In the data rows, 500 means zero.
Some points, one per row:
array([537, 558, 341, 309, 701, 436, 531, 568, 658, 415, 507, 755, 355, 593, 378, 486, 344, 651,
       588, 593, 603, 506, 597, 427])
array([480, 393, 480, 413, 540, 254, 687, 431, 437, 456, 339, 446, 576, 549, 477, 455, 424, 493,
       324, 453, 475, 588, 450, 379])
array([384, 999, 648, 340, 352, 545, 605, 946, 715, 460, 487, 508, 418, 522, 159, 554, 623, 686,
       620, 503, 154, 543, 755, 282])
array([454, 372, 604, 744, 395, 632, 413, 584, 633, 473, 597, 382, 495, 423, 490, 477, 600, 318,
       571, 607, 617, 481, 461, 536])
array([615, 520, 448, 301, 547, 539, 488, 519, 500, 552, 611, 470, 468, 569, 327, 458, 338, 514,
       589, 525, 474, 496, 698, 556])
array([658, 798, 519, 706, 418, 592, 631, 584, 185, 270, 317, 570, 672, 469, 639, 517, 547, 426,
       391, 657, 457, 407, 492, 328])
array([532, 522, 522, 926, 496, 413, 318, 530, 657, 425, 466, 456, 513, 599, 506, 391, 776, 355,
       402, 282, 518, 606, 309, 411])
array([574, 577, 555, 612, 405, 575, 400, 650, 591, 498, 589, 487, 574, 475, 449, 477, 616, 414,
       534, 442, 472, 544, 463, 582])
array([533, 526, 494, 451, 400, 450, 451, 500, 457, 510, 519, 385, 634, 410, 433, 476, 567, 458,
       464, 506, 610, 437, 470, 474])
array([463, 679, 575, 506, 532, 449, 467, 685, 689, 530, 574, 498, 434, 544, 348, 468, 551, 529,
       558, 573, 391, 536, 517, 329])
array([420, 631, 433, 255, 556, 560, 404, 735, 713, 446, 707, 615, 341, 544, 257, 487, 387, 764,
       664, 619, 519, 509, 795, 483])
array([527, 594, 532, 557, 357, 465, 554, 583, 521, 457, 500, 449, 574, 437, 490, 553, 428, 480,
       605, 447, 413, 505, 526, 385])
array([480, 361, 519, 432, 636, 445, 312, 530, 546, 586, 771, 512, 565, 612, 459, 424, 446, 533,
       489, 427, 575, 487, 576, 488])
array([484, 508, 454, 194, 603, 625, 605, 719, 304, 408, 415, 594, 225, 609, 375, 623, 547, 539,
       381, 585, 429, 584, 730, 463])
array([528, 388, 521, 468, 605, 586, 537, 356, 469, 518, 650, 693, 694, 361, 657, 438, 514, 600,
       579, 543, 656, 402, 408, 721])
array([322, 584, 723, 542, 559, 574, 459, 622, 650, 679, 565, 496, 352, 585, 565, 591, 475, 687,
       538, 460, 557, 370, 597, 612])
array([603, 553, 602, 435, 233, 490, 735, 286, 248, 539, 429, 360, 656, 543, 610, 568, 419, 349,
       439, 515, 629, 371, 385, 503])
array([543, 601, 449, 643, 535, 556, 268, 663, 577, 424, 635, 521, 644, 466, 610, 494, 591, 513,
       465, 437, 520, 533, 564, 522])
array([578, 411, 454, 907, 596, 623, 125, 898, 566, 235, 542, 624, 249, 694, 332, 586, 527, 317,
       516, 530, 513, 786, 386, 260])
array([427, 864, 588, 747, 523, 574, 269, 809, 643, 448, 525, 572, 583, 587, 565, 392, 658, 419,
       632, 720, 603, 533, 444, 468])
array([413, 293, 450, 638, 425, 291, 590, 329, 511, 591, 279, 347, 569, 452, 481, 294, 540, 358,
       645, 551, 694, 445, 185, 399])
array([594, 426, 438, 486, 582, 615, 536, 360, 465, 352, 607, 714, 677, 404, 718, 315, 461, 516,
       479, 507, 635, 384, 421, 718])
array([376, 419, 521, 486, 547, 339, 485, 596, 521, 473, 569, 475, 552, 491, 493, 465, 391, 341,
       688, 543, 666, 452, 460, 447])
array([625, 410, 504, 741, 456, 795, 311, 691, 452, 397, 389, 507, 275, 485, 481, 647, 560, 492,
       441, 594, 484, 382, 472, 484])
array([462, 316, 528, 523, 447, 434, 507, 266, 402, 524, 540, 399, 529, 446, 558, 565, 468, 486,
       441, 423, 407, 526, 459, 541])
array([382, 848, 423, 409, 458, 352, 567, 600, 630, 451, 631, 456, 852, 504, 584, 278, 365, 492,
       649, 725, 497, 505, 619, 164])
array([518, 525, 439, 357, 498, 473, 639, 387, 416, 396, 402, 597, 518, 478, 505, 397, 459, 547,
       529, 496, 458, 566, 410, 490])
array([459, 553, 499, 318, 564, 372, 624, 490, 374, 529, 555, 433, 545, 504, 450, 402, 547, 506,
       447, 343, 537, 414, 575, 576])
array([441, 701, 636, 405, 291, 393, 760, 170, 248, 663, 489, 204, 792, 582, 388, 507, 543, 198,
       271, 970, 502, 516, 374, 476])
array([708, 344, 457, 668, 396, 410, 632, 485, 215, 216, 135, 656, 413, 335, 786, 760, 350, 299,
       309, 295, 361, 763, 214, 388])
array([463, 461, 473, 364, 526, 302, 593, 418, 462, 487, 398, 469, 496, 552, 428, 457, 430, 526,
       370, 411, 544, 552, 456, 417])
array([558, 467, 484, 512, 613, 361, 636, 448, 388, 423, 428, 467, 520, 637, 459, 467, 431, 298,
       391, 608, 535, 582, 361, 407])
array([478, 658, 475, 291, 641, 644, 617, 825, 718, 456, 845, 506, 458, 392, 347, 489, 630, 654,
       352, 496, 506, 440, 870, 574])
array([541, 492, 500, 539, 567, 541, 449, 547, 583, 487, 489, 504, 472, 577, 502, 448, 534, 405,
       565, 633, 595, 431, 509, 482])
array([494, 451, 361, 436, 341, 425, 625, 389, 385, 514, 452, 646, 757, 358, 759, 239, 592, 426,
       763, 451, 649, 550, 254, 705])
array([411, 555, 454, 404, 555, 357, 571, 412, 433, 478, 353, 532, 417, 529, 427, 457, 436, 596,
       579, 444, 507, 529, 431, 557])
array([560, 416, 499, 535, 587, 261, 439, 335, 571, 485, 416, 532, 246, 621, 159, 474, 274, 354,
       563, 652, 494, 591, 416, 333])
array([495, 679, 552, 568, 502, 344, 474, 537, 19, 445, 317, 362, 772, 454, 551, 591, 460, 237,
       186, 690, 468, 554, 436, 330])
array([465, 378, 501, 585, 451, 527, 485, 471, 459, 467, 486, 543, 508, 431, 559, 540, 483, 507,
       598, 415, 466, 473, 527, 492])
array([527, 482, 318, 179, 603, 357, 489, 82, 360, 526, 693, 492, 477, 654, 492, 483, 273, 570,
       574, 329, 379, 466, 520, 562])
Here are 16 more points, each followed by its number:
array([515, 566, 511, 502, 443, 526, 437, 643, 483, 533, 538, 435, 575, 432, 431, 539, 445, 437,
       551, 451, 470, 478, 550, 578]) 0
array([497, 385, 488, 533, 499, 385, 616, 579, 594, 423, 479, 425, 422, 489, 394, 495, 436, 454,
       495, 525, 551, 498, 617, 279]) 1
array([363, 598, 423, 291, 628, 429, 367, 463, 835, 595, 765, 485, 493, 519, 283, 370, 509, 808,
       516, 585, 543, 506, 650, 459]) 2
array([177, 436, 531, 602, 438, 573, 493, 799, 739, 409, 414, 601, 195, 321, 396, 576, 562, 572,
       697, 305, 504, 486, 591, 209]) 3
array([513, 511, 458, 378, 591, 514, 581, 507, 371, 454, 365, 564, 389, 448, 516, 504, 517, 674,
       474, 389, 463, 505, 539, 541]) 4
array([260, 101, 640, 765, 513, 488, 509, 410, 568, 406, 474, 406, 256, 488, 569, 603, 348, 401,
       419, 495, 349, 687, 572, 415]) 5
array([442, 312, 625, 715, 491, 486, 367, 384, 531, 685, 461, 417, 562, 488, 539, 478, 729, 367,
       466, 474, 613, 377, 277, 644]) 6
array([523, 141, 554, 667, 485, 549, 581, 194, 494, 641, 418, 442, 629, 420, 583, 453, 518, 464,
       361, 512, 449, 421, 404, 680]) 7
array([712, 114, 564, 845, 414, 433, 276, 394, 502, 386, 558, 589, 470, 512, 622, 572, 708, 83,
       389, 319, 494, 633, 188, 360]) 8
array([427, 392, 567, 722, 408, 590, 599, 383, 243, 443, 195, 447, 613, 350, 829, 615, 665, 420,
       217, 578, 460, 491, 366, 507]) 9
array([481, 440, 533, 631, 579, 757, 320, 542, 563, 387, 587, 586, 417, 470, 614, 592, 533, 593,
       346, 521, 470, 490, 566, 456]) 10
array([549, 537, 524, 478, 441, 415, 605, 67, 307, 715, 393, 437, 619, 650, 631, 496, 516, 492,
       343, 485, 445, 539, 225, 695]) 11
array([478, 552, 499, 372, 477, 484, 601, 483, 482, 492, 508, 479, 428, 461, 338, 554, 499, 561,
       424, 518, 431, 504, 562, 497]) 12
array([497, 576, 391, 440, 590, 653, 423, 636, 745, 432, 610, 630, 420, 486, 357, 458, 392, 659,
       663, 597, 502, 502, 755, 413]) 13
array([556, 876, 259, 91, 670, 516, 819, 593, 697, 531, 835, 369, 474, 397, 296, 398, 578, 721,
       366, 461, 346, 409, 867, 591]) 14
array([569, 412, 488, 404, 502, 617, 666, 520, 461, 545, 430, 553, 568, 438, 621, 433, 676, 459,
       369, 523, 617, 431, 472, 639]) 15
Which three of these numbered points are nearest to each point below by angle, seen from the average point of the first points? Their numbers follow each, nearest first.
array([479, 361, 511, 582, 471, 561, 518, 532, 606, 481, 492, 534, 416, 421, 533, 492, 575, 494,
       577, 393, 549, 493, 506, 582]) > 3 6 7
array([586, 443, 492, 528, 471, 572, 537, 504, 528, 536, 566, 698, 651, 455, 637, 385, 537, 573,
       524, 449, 597, 479, 488, 625]) > 15 7 6
array([499, 452, 517, 645, 521, 666, 415, 563, 495, 429, 559, 592, 512, 433, 579, 542, 579, 531,
       435, 477, 477, 518, 495, 480]) > 10 8 9
array([626, 472, 345, 722, 429, 498, 290, 545, 577, 446, 536, 557, 609, 470, 712, 433, 650, 290,
       678, 407, 425, 658, 367, 477]) > 8 6 9
array([406, 60, 638, 643, 343, 389, 424, 203, 566, 626, 446, 373, 88, 528, 428, 715, 518, 436,
       609, 453, 428, 546, 351, 594]) > 5 7 6
array([410, 112, 568, 598, 462, 233, 533, 236, 630, 726, 204, 444, 537, 625, 486, 216, 628, 314,
       618, 686, 875, 451, 0, 607]) > 6 7 11
array([450, 762, 492, 516, 570, 467, 623, 358, 475, 542, 436, 457, 630, 642, 592, 441, 572, 541,
       330, 520, 395, 412, 448, 430]) > 11 9 14
array([532, 533, 553, 507, 336, 540, 535, 595, 534, 521, 448, 563, 737, 405, 602, 419, 507, 405,
       552, 511, 598, 493, 480, 571]) > 15 0 9
Here are 16 other points, each followed by its number:
array([483, 585, 634, 584, 234, 437, 528, 452, 355, 522, 434, 446, 556, 425, 538, 601, 485, 305,
       574, 454, 528, 500, 405, 554]) 0
array([384, 277, 629, 709, 448, 585, 572, 297, 81, 425, 130, 327, 523, 278, 861, 717, 644, 438,
       168, 603, 539, 437, 327, 555]) 1
array([542, 622, 452, 251, 740, 468, 606, 603, 465, 548, 654, 618, 624, 531, 409, 381, 387, 689,
       284, 372, 386, 554, 668, 571]) 2
array([284, 665, 626, 631, 421, 565, 365, 745, 342, 501, 330, 528, 421, 515, 455, 554, 627, 461,
       504, 747, 721, 390, 405, 514]) 3
array([457, 654, 575, 494, 323, 477, 469, 541, 533, 519, 429, 454, 710, 502, 569, 466, 353, 416,
       629, 540, 643, 541, 454, 636]) 4
array([452, 618, 545, 597, 455, 702, 363, 737, 433, 490, 344, 487, 458, 492, 472, 553, 526, 459,
       659, 721, 661, 419, 551, 463]) 5
array([481, 249, 603, 576, 538, 320, 408, 307, 548, 638, 577, 331, 506, 653, 484, 586, 389, 342,
       438, 534, 551, 501, 353, 448]) 6
array([458, 457, 581, 583, 466, 457, 519, 502, 514, 601, 525, 402, 455, 628, 619, 587, 476, 412,
       591, 536, 491, 447, 497, 442]) 7
array([550, 576, 449, 244, 455, 450, 545, 535, 359, 507, 590, 583, 540, 458, 463, 459, 386, 562,
       676, 457, 517, 490, 564, 548]) 8
array([604, 666, 446, 517, 444, 620, 531, 536, 448, 448, 435, 489, 558, 555, 562, 498, 460, 460,
       513, 572, 502, 423, 521, 377]) 9
array([521, 339, 448, 398, 758, 481, 392, 556, 656, 648, 812, 469, 513, 558, 466, 485, 468, 678,
       596, 390, 617, 378, 636, 565]) 10
array([668, 769, 345, 409, 576, 705, 492, 818, 473, 246, 638, 730, 353, 455, 356, 614, 421, 563,
       388, 385, 147, 791, 559, 487]) 11
array([596, 477, 469, 524, 625, 828, 374, 738, 453, 424, 289, 659, 324, 456, 498, 547, 499, 755,
       383, 551, 742, 475, 546, 584]) 12
array([491, 884, 364, 378, 510, 596, 386, 266, 452, 643, 564, 392, 614, 656, 759, 391, 527, 449,
       593, 489, 401, 477, 398, 623]) 13
array([478, 24, 502, 725, 354, 767, 470, 667, 817, 423, 510, 635, 158, 149, 578, 467, 698, 491,
       823, 91, 675, 434, 465, 737]) 14
array([494, 832, 580, 449, 439, 543, 480, 668, 591, 485, 571, 533, 488, 552, 367, 549, 536, 566,
       601, 493, 346, 520, 608, 417]) 15
The same question for these:
array([553, 314, 656, 634, 313, 365, 679, 253, 489, 724, 475, 381, 857, 543, 656, 440, 341, 522,
       319, 367, 445, 511, 485, 510]) > 6 0 1
array([456, 290, 549, 548, 485, 517, 550, 404, 377, 514, 279, 478, 434, 442, 670, 561, 520, 543,
       455, 471, 660, 422, 414, 505]) > 1 14 12
array([503, 657, 573, 530, 464, 530, 518, 541, 517, 539, 533, 484, 541, 530, 448, 494, 538, 481,
       505, 452, 496, 455, 496, 528]) > 15 13 0
array([564, 662, 453, 428, 527, 703, 442, 715, 522, 451, 558, 565, 572, 509, 466, 430, 400, 580,
       575, 704, 501, 498, 694, 543]) > 5 15 12
array([402, 468, 555, 376, 432, 342, 667, 220, 436, 678, 343, 430, 650, 405, 538, 492, 514, 506,
       393, 550, 482, 357, 331, 528]) > 1 0 6
array([502, 473, 454, 411, 384, 496, 557, 411, 461, 609, 471, 655, 735, 460, 801, 276, 548, 496,
       764, 521, 676, 510, 404, 758]) > 4 13 8
array([557, 357, 473, 474, 496, 349, 494, 375, 585, 556, 515, 385, 575, 459, 371, 456, 383, 505,
       629, 424, 458, 529, 509, 443]) > 6 10 8
array([568, 450, 534, 646, 598, 710, 354, 666, 469, 484, 443, 498, 317, 595, 484, 685, 519, 525,
       469, 550, 494, 407, 557, 530]) > 12 5 3
